In the rows, zero is written as 128.
One turn moves every row onto another: examples first, then more rows asked:
losik: [ 84 129 138 110 149 124 117 166 154 122 118 122 130 120 113 147 107 152
 131 133]
Vezir: [125 129 164 135  83  99 101 162 134 126 141 147 126 104 135 143 181 121
 147 139]
zabe: [122  95 134 136 101 123  80 125 143 135 121 148 119 108 128 170 179 126
 134 123]
daf: [ 92 140 141 109 137  86  90 108 117 135  89 131  99 136 126 138 145 120
 141 111]
gupu: [ 97 155 143 145 129 167  89 133 124 100 112 129 120 122 100 164 142 142
 138 125]
Dova: [ 86 178  89 146 115 130 124 158 167 113 105 147 123 127 119 143 132 107
 142  90]
sosu: [143 152  83 108 110 135 132 168 152 126  95 122 128 105 151 157  89 156
 140 118]
rol: [114 132 151 147  92  74 117 143 149 121 103 159 119 104 125 136 181 108
 151 138]
gegi: [124 172 113 119 104 164 122 130 147 110 107 115 151 139 144 140  78 103
 121 130]
sem: [108 148 134 135 127  90  89  90 112 154 106 150 102 131 119 156 133 116
 156 109]
Luko: [140 143 143 165  61  84 146 107 124 127  96 144 121 103 132 147 130 136
 101 139]
poki: [ 77 166  90 134 103 137 112 144 173 121 100 153 111 125 126 148 148 106
 148 109]
Sol: [120 136 164 136  88  88  90 128 141 123 134 165 130 120 141 134 165  89
 132 124]
raf: [112 150 164 133 137 155  98 172 131 115 119 108 114 127 112 147 112 136
 151 124]
tuvuk: [129 164 107 121 117 161 153 135 138  98 116 120 163 136 129 148 114 134
 120 148]
Zif: [166 168 108 131 104 115 145 160 139 106  90 113 120  81 139 144  91 137
 118 117]
Gid: [113 134 149 148 101  99  87  99  92 138  99 134  97 124 122 141 155 127
 154 117]
kup: [157 161 127 121  68  84 124 115 135 149 108 146 126 128 176 138 101 114
 113 131]
petu: [136 168 125 132  90 152 138 123 137 122 104 127 168 147 126 166  96 121
 126 160]
tol: [138 163  93 160  99 120 162 156 118 126 120 105 136 104 123 146  97 126
 117 117]
rafeb: [154 173 110 121 109 136 121 174 158 113 120 130 133  95 152 152  79 120
 118 121]
tup: [151 135 110 102 108  98 141 111 115 120  99 101 138 109 146 129 144  86
 129 155]
fumaf: [168 138 135 125  80  85 123 105 128 151 119 164 124 110 159 150 111 146
 143 126]
Kodi: [105 153 163 129 130 145  94 163 122 105 123 114 103 100 108 149 125 146
 143 132]
kore: [ 89 153 106 135 110 130 114 151 184 111  99 164 137 107 114 143 115 112
 165 102]
Rula: [163 127 120 113  96 102 122 109 117 113  96 109 145 109 147 141 161  85
 120 137]
tevup: [160 101 132 142  80 109 134 106 136 139  83 110 114 103 144 139 137  95
 144 147]
Vifo: [ 89 152 125 118 112  83 104  89 110 133  91 134  91 128 130 127 149 111
 140 117]
duf: [ 89 140  81 137 126 146 111 150 144 135 132 136 139 130 119 163 138 128
 129  98]
kele: [144 155 134 121  54  96 136 125 124 144 123 151 123 123 169 139 124 161
 117 138]
nogas: [156 137 115 123  74  91 138 118 103 156 105 127 121 129 166 131 111 145
 145 126]
Bezis: [ 92 162 160 135 120 148  66 158 137 115 122 138 115 123 118 155 109 125
 138 115]
puv: [118 131 152 138  93  96  91 161 137 121 140 155 141 117 131 145 184 119
 136 112]
nozum: [162 146  95 118 111 119 136 145 152 115  98 132 131  78 140 146  78 130
 146 113]
Zipeb: [150 150 150 120  69  82 125 114 135 142  99 157 117 126 165 146 124 154
 110 129]
Nokip: [ 91 149 108 131 122 127  98 166 181 109  85 150 107  99 120 160 143 128
 155 117]
zil: [109 121 159 133  95  81  95 156 138 113 119 162 158 101 115 143 161 106
 156 130]
ridum: [139 157 124 127  79 168 144 123 153 121  96 115 143 156 146 142 105 110
 131 143]
virez: [114 147 152 124 109  70  73 112 106 134 101 134  99 111 138 141 136  96
 135 115]
nipet: [115 168 145 145 141 149  90 147 118 122 117 120 123 118  94 176 105 128
 150 128]
vemi: [140 136 126 117  90  83 130 109 112 116  91 125 172 115 130 144 135  87
 128 158]
satik: [150 163  88 117 113 129 132 169 131 107 103 105 118  73 135 150 106 132
 125 122]
kopag: [124 131 126 134  96 137 167 145 159 143 105 110 131 141 140 127  84 125
 148 145]
kemev: [169 139 142 115  88  99 130 121 114 113 121 114 153 110 157 125 119  87
 113 147]
nosa: [117 164 122 117  88 171 144 128 158 120 111 132 138 154 144 142 106 131
 128 157]
Tob: [ 88 128 143 123 122  83 102 104 142 114  83 149 114 109 115 154 153 136
 108 131]
Vot: [152 141 123 125  99  83 168 127 122 115 113 125 160 119 145 126 147 105
 128 161]
kave: [ 92 165 116 130 134 130  86 154 173 107 113 147 114 104 121 147 131  87
 138 103]

raf turns into puv
nozum turns into nipet
gupu turns into rol
Now find these:
Luko turns into kopag
Vifo turns into tup
kemev turns into rafeb

One turn moves every row onto another: examples first, then more rows asked:
neram: [ 96  85 136  84 156  95  96 153 139 127 119 113 154  97 121 158 138]
bog: [145  84 123  97 117 124 173 124 126 120 102 181 152 130 133 143 116]
riluv: [149 122 144 118 149 126 155  91 108 113 121 167 125 124 119 142 118]
Gano: [156 106 124  93 127 121 177 112 127 128 115 179 148 132 126 152 106]
Tet: [ 95  90 114  69 158 100 103 156 128 128 108 127 163  95 137 157 111]
lofil: [115 125 148 114 177 113 106 108 105 111 125 130 122  96 120 148 120]
Gav: [150 124 152 123 157 114 140  90 115 129 122 163 137 141 104 128 125]
Fupen: [150 139 142 112 162 117 140  90 110 123 129 156 127 118 117 149 104]
rugum: [152  90 129 113 115 113 161 120 145 135 106 181 160 143 121 137 117]
bov: [117  64 119  89 115 103 135 159 159 136 105 148 172 116 131 156 126]
rali: [132 111 119  69 103 130 104 134 131  98 136  83 178 123  96 105 136]
tib: [ 90  94 122  73 177 104 106 140 126 109 128 112 151 106 135 160 122]
Peg: [145 107 116  84  78 135 120 133 148 104 135  91 180 122 102 115 127]
ruvot: [108  63 111  80 126 112 137 159 137 123  95 154 164 107 144 152 118]
rigo: [137 128 126  88 106 138  90 126 119 105 131  98 181 127  89  92 118]
Nezin: [136 117 123  72  96 136  99 140 125 104 131  93 184 124  92 100 129]
Dazi: [110 129 137  98 182 105  95 116 112 122 127 124 135  94 123 153 107]
mipo: [116 122 156 107 182 100  99 112 112 120 130 123 133 112 104 141 136]
ran: [153 119 116 107  79 138 120 115 146 107 130 108 178 130 103 104 110]
nabos: [156 125 126  98  78 143 114 123 138 107 133 108 177 126  95 105 114]
mefi: [ 90  89 127  91 161 104  95 149 122 117 109 122 147  86 135 152 122]
rad: [147 115 123  79  80 140 115 136 137 104 131 100 184 123  95 110 124]
per: [145 132 121 110 102 136 103 105 126 109 133 109 176 139  98  87 112]
lon: [124  77 106  67 125 110 153 154 138 131 100 161 169 118 138 156 110]
tubo: [148 135 128 105  94 142  99 117 128 108 132 107 176 128  92  95 112]
pasi: [112 128 136 104 193 112 111  99 107 108 133 133 135 122 124 141 113]
Fazik: [108  69 110  72 134 109 142 154 153 115 117 137 166 114 145 167 116]
gur: [141  88 110 102 121 122 170 120 150 120 117 171 158 138 142 156 103]
roson: [132 126 121  87 117 132  94 117 116 101 134  92 176 134  92  89 127]
Godog: [143 123 130 121 156 124 151  87 122 116 128 167 138 142 131 140 101]

neram turns into rugum
Peg turns into per
ruvot turns into riluv
Now find these:
Tet turns into Gano
Godog turns into tib
nabos turns into rigo

